domi: [  3   0 -57 -87  -2 -42 -28  24  47   2 -11  71   2 -50   4  75 -17]
romi: [ -5  48 -46 -85 -28 -44 -74 -16  41  31 -36  13 -35 -44 -30  83  37]
zozom: [ -2  -3 -47  73  45 -19  16  39  52 -44  12  72   7  65  27  17 -19]
Doguk: [-56  66  51  62  -1   5 -38 -33 -11  17 -21 -62 -44  69 -69  15  70]
Vutek: [  3  -2   0  -1   3 -42 -28   3  47   2 -11  71   2 -50  26  75 -17]
Rigo: [-48  65  40  19  -1  -6 -63 -39  -2  37 -32 -64 -48  37 -70  18  70]
miss Rigo: [ 40  -6 -63  37  70 -64 -48 -39  37  65 -48 -32  19 -70  18  -1]	[-2]
[  0 -57 -87  -2]	domi
miss Doguk: [ 17  15 -44 -62  70 -38 -21  -1 -11  69 -33  66 -69 -56  62   5]	[51]
dup domi: 	[2]
miss Vutek: [-17   0 -28   3  -1   2  71 -11  26 -42   3  75 -50  47   3   2]	[-2]
[ -2  -3 -47  74  45 -20  16  39  52 -43  11  72   6  65  27  16 -20]	zozom

Boneb: [-70 -13 -44 -59 -23  43 -13 -35]
romi: [-28  74 -27   5 -21  75  73  23]
Rigo: [-13 -45 -59 -23  23 -53 -36 -34]
[-70 -12 -43 -58 -22  42 -13 -35]	Boneb
miss romi: [-21  75 -27   5  74  23  73]	[-28]
miss romi: [ 75 -28 -21  74   5  23 -27]	[73]
[-21  75  73]	romi
[-13 -44 -59 -23]	Boneb

Vutek: [ 16  21 -81  -2  42  16  26   8   1]
Rigo: [ 16  21 -81 -81 -81  39  26   8   1]
Boneb: [ 16  42 -81   8  16  26  -2  21  16]
Doguk: [ 31  53  22  24   3  -5 -13   3 -15]
vil: [ 32  -1 -51   0  53  16   1   8   5]
[ 16  21 -81  -2  42  16  26   8]	Vutek
[ 32  53  21  23   3  -7 -15   2 -15]	Doguk
dup Doguk: 	[3]
dup Rigo: 	[-81]

Rigo: [  4 -16  -2   4 -11   4  -3 -16   4  13  18 -15   5   4   1   8   2  -5
   2  18   3  -3   0   3   4  -8   5   6  -2   8   6  14  -5   1  -6   2
   3   3 -77]
pepu: [ -1  -2   6  -2   2 -10   8  21  21  -9   4 -36  24 -14  -2 -12 -10  -5
   6   7   3 -12   5   1  11 -13  -5 -12   1  -4  -6   4  -5 -17   4  -8
  26   8   5]
Boneb: [ -3  -9  16  -8   7 -13   5  29  29  -9   2 -40  30 -18  -3 -13 -14  -1
   3  15   7 -20  15   2  16 -13  -1 -13   7  -7 -12   2  -1 -20   9  -7
  30  15 -36]
romi: [-14  -2 -23   8   0   5   7  -2  -2   5  16 -10   0  -3   5   1   5 -15
   5  -4  -6   4 -16  -2   4  -9   4  -3 -16   4  13  18 -15   6  -9  -6
   9  -5 -24]
miss Boneb: [ 29   7 -20 -13  15  -1 -13   9   2   2  16  -7  -3  16  15  -8 -36  -9
 -18 -40  -7  -9  30   3 -13   5 -12  29  -1  30 -20   2  -3   7   7 -13
  15  -1]	[-14]
[  4 -16  -2   4 -11   4  -3 -16   4  13  18 -15   5   4   1   8   2  -5
   2  18   3  -3   0   3   4  -8   5   6  -2   8   6  14  -5   1  -6   2
   3   3 -77]	Rigo
[ -3  -9  16  -8   7 -13   5  29  29  -9   2 -40  30 -18  -3 -13 -14  -1
   3  15   7 -20  15   2  16 -13  -1 -13   7  -7 -12   2  -1 -20   9  -7
  30  15 -36]	Boneb
[  4 -16  -2   4  -9   4  -3 -16   4  13  18 -15]	romi
[ -3  -8  15  -9   7 -12   5  28  30 -10   2 -40  30 -19  -3 -12 -14  -1
   3  15   7 -19  14   2  16 -13  -1 -14   7  -6 -12   2  -1 -20   9  -8
  30  15 -35]	Boneb
[ -2   4 -11   4  -3 -16   4]	Rigo

ber: [ -5  39  28  17 -61 -10   7  10 -18   2  38 -61  18  65  18  16  -5  -5
 -14 -30 -40  80  11  10   9 -17 -19  38  -6  20  -8  36  36  24  14 -31
 -20 -27   6  -8  -3  15  16 -86   4  17   6   3 -22   0  63 -40  30]
romi: [ -5  -7  28  -2 -16 -10  14  10 -82 -40  23 -13  14  14 -28 -40  -5  -5
 -14  -6 -37  18  11  22 -11  -2 -36  -5 -19   1  -8   5  21  24  14 -15
 -30 -62  31 -24  -3  15  16  69   4   3   6  27 -14   1  11 -23   2]
Vutek: [ -5  39  14  17 -61 -10   7  10 -18   2  38 -61  18  65  18  16  -5  -5
 -14 -30 -40  80  11  10  22 -17 -19  38  -6  20  -8  36  36  45  14 -31
  27  15   5   0  -3  19  16  16   4   3   6 -19 -14   0  29 -69 -52]
Rigo: [ -6  -7  28  -2  43 -10  -7  10  13   2  11  -3  18  26   4  -4  -5  -4
 -26   0 -37  15  22  10 -11 -17 -19 -39 -19 -11  -8 -19  36  12   3  24
  43  -7 -24 -90  -3  15 -21  63   4 -33   4 -28 -14   0   4   3 -30]
[ -5  39  28  17 -61 -10   7  10 -18   2  38 -61  18  65  18  16  -5  -5
 -14 -30 -40  80  11  10   9 -17 -19  38  -6  20  -8  36  36  24  14 -31
 -20 -27   6  -8  -3  15  16 -86   4  17   6   3 -22   0  63 -40  30]	ber
[ -5  39  14  17 -61 -10   7  10 -18   2  38 -61  18  65  18  16  -5  -5
 -14 -30 -40  80  11  10  22 -17 -19  38  -6  20  -8  36  36  45  14 -31
  27  15   5   0  -3  19  16  16   4   3   6 -19 -14   0  29 -69 -52]	Vutek
miss romi: [ 14  -3 -16  -5   1   2  16 -37  -5  22  28  27  23   4  -5 -36  15 -14
 -30 -13  11  -7  -6  18 -28   1  31 -10 -40 -11  21 -24  -5 -15   5   3
  -2  14  10  24 -19  14 -14  -8  14   6  11  69 -23 -40  -2 -62]	[-82]

vup: [-13 -32 -27  20   6 -23 -42 -17  -7]
Vutek: [ 14 -28   5 -50 -44 -50 -36 -83 -65]
ber: [ 64  56  34  12 -28   5  10  32  19]
Doguk: [39 34 45 54 46 45 34 52 55]
[ 12 -28   5]	ber
[39 34 45 54 46 45]	Doguk

romi: [-27  39  39  39]
pepu: [-12 -38 -59  74]
vil: [ 22  84 -20 -39]
Gefus: [ 15  42 -91  36]
Vutek: [-23 -42  84 -24]
ber: [ -9 -36 -56  73]
domi: [ 10  28 -81  41]
zozom: [ 12  38 -90  36]
Rigo: [ 49  49  49 -61]
dup Rigo: 	[49]
dup romi: 	[39]
[ 12  38 -90  36]	zozom
[ -9 -36 -57  74]	ber

ber: [12 -5 -1 43]
Rigo: [-70  -1  -1  -1]
Gefus: [-29  -2  25  25]
domi: [45 61 57 -3]
Doguk: [ 68 -51 -47 -17]
pepu: [  3 -46 -17 -17]
zozom: [-33   6  30  -3]
miss ber: [-5 -1 12]	[43]
[ 69 -52 -47 -13]	Doguk
[61 57 -3]	domi
miss ber: [-1 43 -5]	[12]
dup Gefus: 	[25]
dup Rigo: 	[-1]

vil: [ 63 -14   4 -22  32 -29  -2  27  -3 -10 -64   5   1 -44  -1  60 -56]
Doguk: [-12   6   9 -23   7   5  -3  11 -10  12 -15  -6  -2  -1  19 -26  -7]
Rigo: [ -2  44  11  18  29  11  12   5   5  36 -10   4   9  -6  24  -3 -14]
ber: [-18  16  -5 -34   5 -36   4  12  -8   3   3  -5 -16  -8  -7   8   0]
Boneb: [ -2  44  11  18   8  11  12   5   5  36 -10   4   9  -6  24  -3 -14]
vup: [-34  -5  -1  55  15  29  -5  13  20  -1 -33   8   1 -22  -2 -17 -13]
Vutek: [-27   1  10  25  -3  19  12 -14   0   0  37   5   8  32   8 -20  47]
domi: [-23 -23   9 -23   7 -23  -3  11  -2  12 -15  -2  -2  -2 -11 -22  -5]
pepu: [-48  17  18 -31 -14 -19   3 -17 -25  22  73  16  16  63  29 -37  67]
romi: [ 34   7 -10 -31   5 -26  -7   4 -17  -4 -28  -4 -12 -25   3  13 -43]
dup pepu: 	[16]
dup romi: 	[-4]

domi: [-88 -66 -48 -48]
vil: [-64  -7 -87 -53]
Gefus: [ -7 -64 -85 -52]
zozom: [-90 -66 -89 -56]
Rigo: [ -7 -64 -84 -50]
ber: [ -6 -66 -88 -54]
[-88 -66]	domi
dup domi: 	[-48]
[-88 -66 -49 -48]	domi
[ -6 -66 -88]	ber
[-66  -6 -86 -52]	vil
[ -7 -64 -85]	Gefus
miss zozom: [-66 -90 -56]	[-89]

Boneb: [  3 -44   4  20 -23 -18   2 -17 -18 -18  20 -14 -29 -18  23  25 -18  -7
 -28 -18 -18 -20]
vup: [ -2   4 -16 -12   8 -17   0 -16 -16 -17  -9   2  10 -16 -34  -6 -18  -2
   4 -17 -17 -23]
romi: [ -2  23 -16 -28  18 -17   0 -16 -16 -17 -24   9  23 -15 -57 -25 -17   0
  11 -16 -16 -23]
ber: [  0  28 -16 -33  28 -18   2 -16 -15 -18 -29  16  35 -15 -77 -33 -19   3
  11 -16 -16 -26]
domi: [ -6  41 -14 -41 -19 -14  -2 -10 -16 -16 -39 -18 -22 -13   5 -39  -7 -10
  16 -16 -16  -8]
Doguk: [ -4 -19 -17   2   0 -18   0 -17 -17 -18   2  -1 -17 -17 -23   2 -18  -3
 -16 -17 -17 -23]
pepu: [  0  32 -14 -32 -47 -12  -1  -9 -17 -15 -30 -36 -56 -13  59 -24  -3 -15
  15 -16 -16  -1]
[  0  27 -16 -33  27 -18   3 -16 -15 -17 -29  16  35 -16 -78 -33 -18   2
  13 -16 -14 -25]	ber
miss Boneb: [  2 -17 -23 -18 -18  23 -44  25 -18 -29 -14  -7  20 -18 -28 -18 -18 -20
 -18  20   4]	[3]
[ -2   4 -16 -12   8 -17   0 -16 -16 -17  -9   2  10 -16 -34  -6 -18  -2
   4 -17 -17 -23]	vup
[ 0 32]	pepu

vup: [-19   2  17 -22  25  21   7  15  27 -13   7  10  38  -9 -18   0  16   9
  -4  44   7   9 -10 -21   2  25  18 -20  14   8 -46  27  26 -16  -7 -26
  -5  -1 -12 -11  15  -2  26 -43  13   7  21 -22 -11 -11 -27  29 -31]
zozom: [-15 -35   3  -9 -26  29 -25  21  18 -16 -20  20  25  -7 -24  -8  18  15
  -1  10  -1  35 -26 -20 -10  48   9 -39   7  -7 -35  20  -4 -13  -7 -36
  27   5 -43 -39  -4 -25  24 -14   7  -6   1 -27 -25 -18 -33  29 -12]
romi: [-24 -20 -25 -20 -60  21  -9  32 -10 -14   0  11  18  -6  -1  -4   3  10
   6  -6   0  36   3   0  -1  24   0  -7   3 -20  11  29  24 -19 -13 -15
  31  -6 -76 -64   7  -8 -20  11  -4 -38   9 -25 -26 -33  -5  22  -6]
Doguk: [ -4  20   4   8  24 -14   2 -26  -1  38   9 -16 -23  11  24  16  43 -10
   7  -9  10 -22 -11  43 -11 -19  17 -18  -2  20   5 -12 -18   5  32  16
 -35 -23  13  21  35  20 -10  24  -7  29 -23  17   8   1   1 -38  11]
Rigo: [-14 -12 -17 -12 -38  11  -7  19  -7  -8   0   7   9  -4   0  -2   1   5
   4  -6   0  22   2   1   0  14   0  -3   1 -13   9 -47  13 -11  -8  -8
  19  -4 -47 -39   3  -5 -14   9  -3 -24   4 -15 -16 -20  -1  12  -3]
Boneb: [-14  24   4  -7  23 -17   2 -23   2  37  11 -14 -14   1  13  15  54 -11
  14  -6  16 -23 -13  38 -13 -11  20 -20  -3  18   3  -2  -7  -2  26   6
 -41 -23  -1   8  30  21 -14  25  -7  22 -17   1   0  -3   4 -40  -3]
Gefus: [  2  16   5   5  19 -14  27 -13 -24 -15  21  -2   4   7   9 -11 -11   0
 -10  -6 -13  -9  33 -21  17 -18  -7  24  13  33   0   9  10   4 -10   7
  20  12  28  23  -9   8  -1 -10  10   8  -9  32  22   6   3   9   7]
Vutek: [-27  -4 -34 -25 -62  15   5  34 -34 -12  15   5  15  -5  13   0  -6   6
   7  -7   0  31  20  10   7   8  -2  13   3 -34  29  33  40 -21 -15 -34
  26 -12 -79 -65  18   4 -38  14  -7 -47  15 -19 -21 -37   9  19  -4]
domi: [ 15  51 -11  14 -14  10 -19  -2   2  -1 -20   5 -14  11   2  -4  -7   6
  -8 -14 -11  12 -14   0  -7  10  -4 -16  -1  -2  -7 -15 -32  11   9  -1
  19   6   8   7  -7 -17  17   5   1   9 -17  12   2   5 -15   4  19]
pepu: [ 16  22  12 -23  30 -55   5 -26 -14 -10  -7  -4   2 -38 -54 -18 -13 -18
  20 -20   8 -40  14 -50   7 -11 -26  40 -21  -6  26 -13   3   6 -37 -10
 -17  36  41  21 -87  -2 -13  17   0 -13   7 -26   3  37  50 -33 -26]
[ -4  20   4   8  24 -14   2 -26  -1  38   9 -16 -23  11  24  16  43 -10
   7  -9  10 -22 -11  43 -11 -19  17 -18  -2  20   5 -12 -18   5  32  16
 -35 -23  13  21  35  20 -10  24  -7  29 -23  17   8   1   1 -38  11]	Doguk
[-18   3  14 -21  25  18   6  17  27 -15   6   9  35  -9 -18   1  17  10
  -3  45   6   8  -9 -21   3  24  17 -23  15   8 -45  28  25 -16  -9 -24
  -2  -3 -13 -11  14  -1  28 -44  12   6  20 -21 -14 -11 -26  27 -30]	vup
[ 15  54 -11  14]	Boneb
[-27  -4 -33 -26 -62  14   6  34 -34 -13  15   4  15  -5  13   0  -8   6
   5  -8   0  31  19  11  10   7  -2  10   2 -36  30  33  40 -20 -14 -36
  27 -13 -80 -68  19   3 -38  14  -6 -46  14 -16 -21 -37   7  20  -2]	Vutek
[ 14  51 -12  14 -14   9 -20  -2   1   0 -19   5 -14  11   1  -3  -7   6
  -6 -15 -11  13 -14  -1  -7  10  -3 -17  -2  -1  -5 -15 -32  11   8  -2
  18   6   8   8  -6 -17  17   5  -1   9 -17  11   2   6 -16   3  20]	domi

zozom: [ 2 -4 -5  7  2 -5]
vup: [ 10 -19  -4  -9  -7   7]
Boneb: [-10   9   3   9   5  -2]
Gefus: [-12 -13   7 -13  -3   7]
Vutek: [ -2 -30  -5 -11 -12  10]
domi: [ 19 -93 -22  -5  20 -27]
Rigo: [ 19 -93 -22  -5  -8  -6]
romi: [  8 -17  -8 -27 -27  20]
pepu: [ 25  -9  -3  29  25 -11]
ber: [  4  27   2 -20 -17  15]
vil: [  4  27   2  29  29 -13]
Doguk: [  2   5   4 -14 -13   2]
miss Rigo: [-93 -22  -5  19  -6]	[-8]
dup vil: 	[29]
dup pepu: 	[25]
[ 19 -93 -22  -5  -8  -6]	Rigo
[-27  20]	romi

Doguk: [-63  19 -38  16 -62 -31  17 -61  26 -66 -65  16 -60  26  29  28 -65 -58
   9  33 -66  17 -40 -70]
Rigo: [-17  -4  -4  -5 -19  -7  -9 -14  10 -26 -18  12 -15   6   3 -24 -24 -32
  -3  14 -13   5 -49 -14]
ber: [30  0 15 -4 26 18  2 19 44 23 30 34 29 34 38 26 38 24  6 49 19 28 52 20]
Vutek: [-62 -35  11   1  20  16   1  11  49   7  24  29  20  32  46  13  20  -7
   1  53  13  31  -3  10]
Gefus: [ 32  53  13  20  -7   1  53  13  53  -3  10 -30  -5 -35 -38  -5  -8 -19
  53 -47  -2 -34   4  -3]
zozom: [-17 -14  -4  -5 -19  -7  -9 -14  10 -26 -18  12 -15   6   3 -24 -24 -32
  -3  14 -13   5 -49 -14]
vup: [-57  18 -50  12 -57 -46  16 -47 -42 -46 -64 -35 -52 -24 -45 -56 -48 -24
  16 -49 -56 -29  14 -57]
Boneb: [ -6  -2   8  -9  -9   7 -13 -14  16 -18 -11  12 -18   0  16 -14 -25 -39
 -10  16  -7   5 -50  -6]
[32 46 13 20 -7  1 53 13 31 -3 10]	Vutek
miss Doguk: [-65 -66 -61  19  17 -60 -70  17  26 -65  33 -66  28   9  16 -62 -40 -38
 -58 -31  26 -63  16]	[29]
[-64 -35]	vup
[-17 -14  -4  -5 -19  -7  -9 -14  10 -26 -18  12 -15   6   3 -24 -24 -32
  -3  14 -13   5 -49 -14]	zozom

zozom: [-20  15 -11 -19 -33 -23   4  -8 -10  15 -49 -18   4 -14 -22 -17   9 -12
 -67 -13 -66   8 -15   1  -7 -11 -17 -14  13]
domi: [-20  15 -11 -19 -33 -23   4  -8 -10  15 -49 -18   4 -14 -22 -17   9 -27
 -67 -13 -66   8 -15   1  -7 -11 -17 -14  13]
Vutek: [ 24  -7   4  22  25  49   3   5  21 -11  69  20   8  17  21  21  -1  43
  94  17  95  -9  14  10   1  16  20  17 -16]
[-20  15 -11 -19 -33 -23   7  -8  -9  15 -49 -18   4 -14 -22 -18   8 -29
 -68 -14 -65   9 -16   0  -7 -12 -18 -15  13]	domi
miss Vutek: [ 49  94   8  95  21  24  17   5  16  20  -1  20  -9  10  -7  17   4  21
  17  69   1  21   3  43  14 -11  25 -16]	[22]

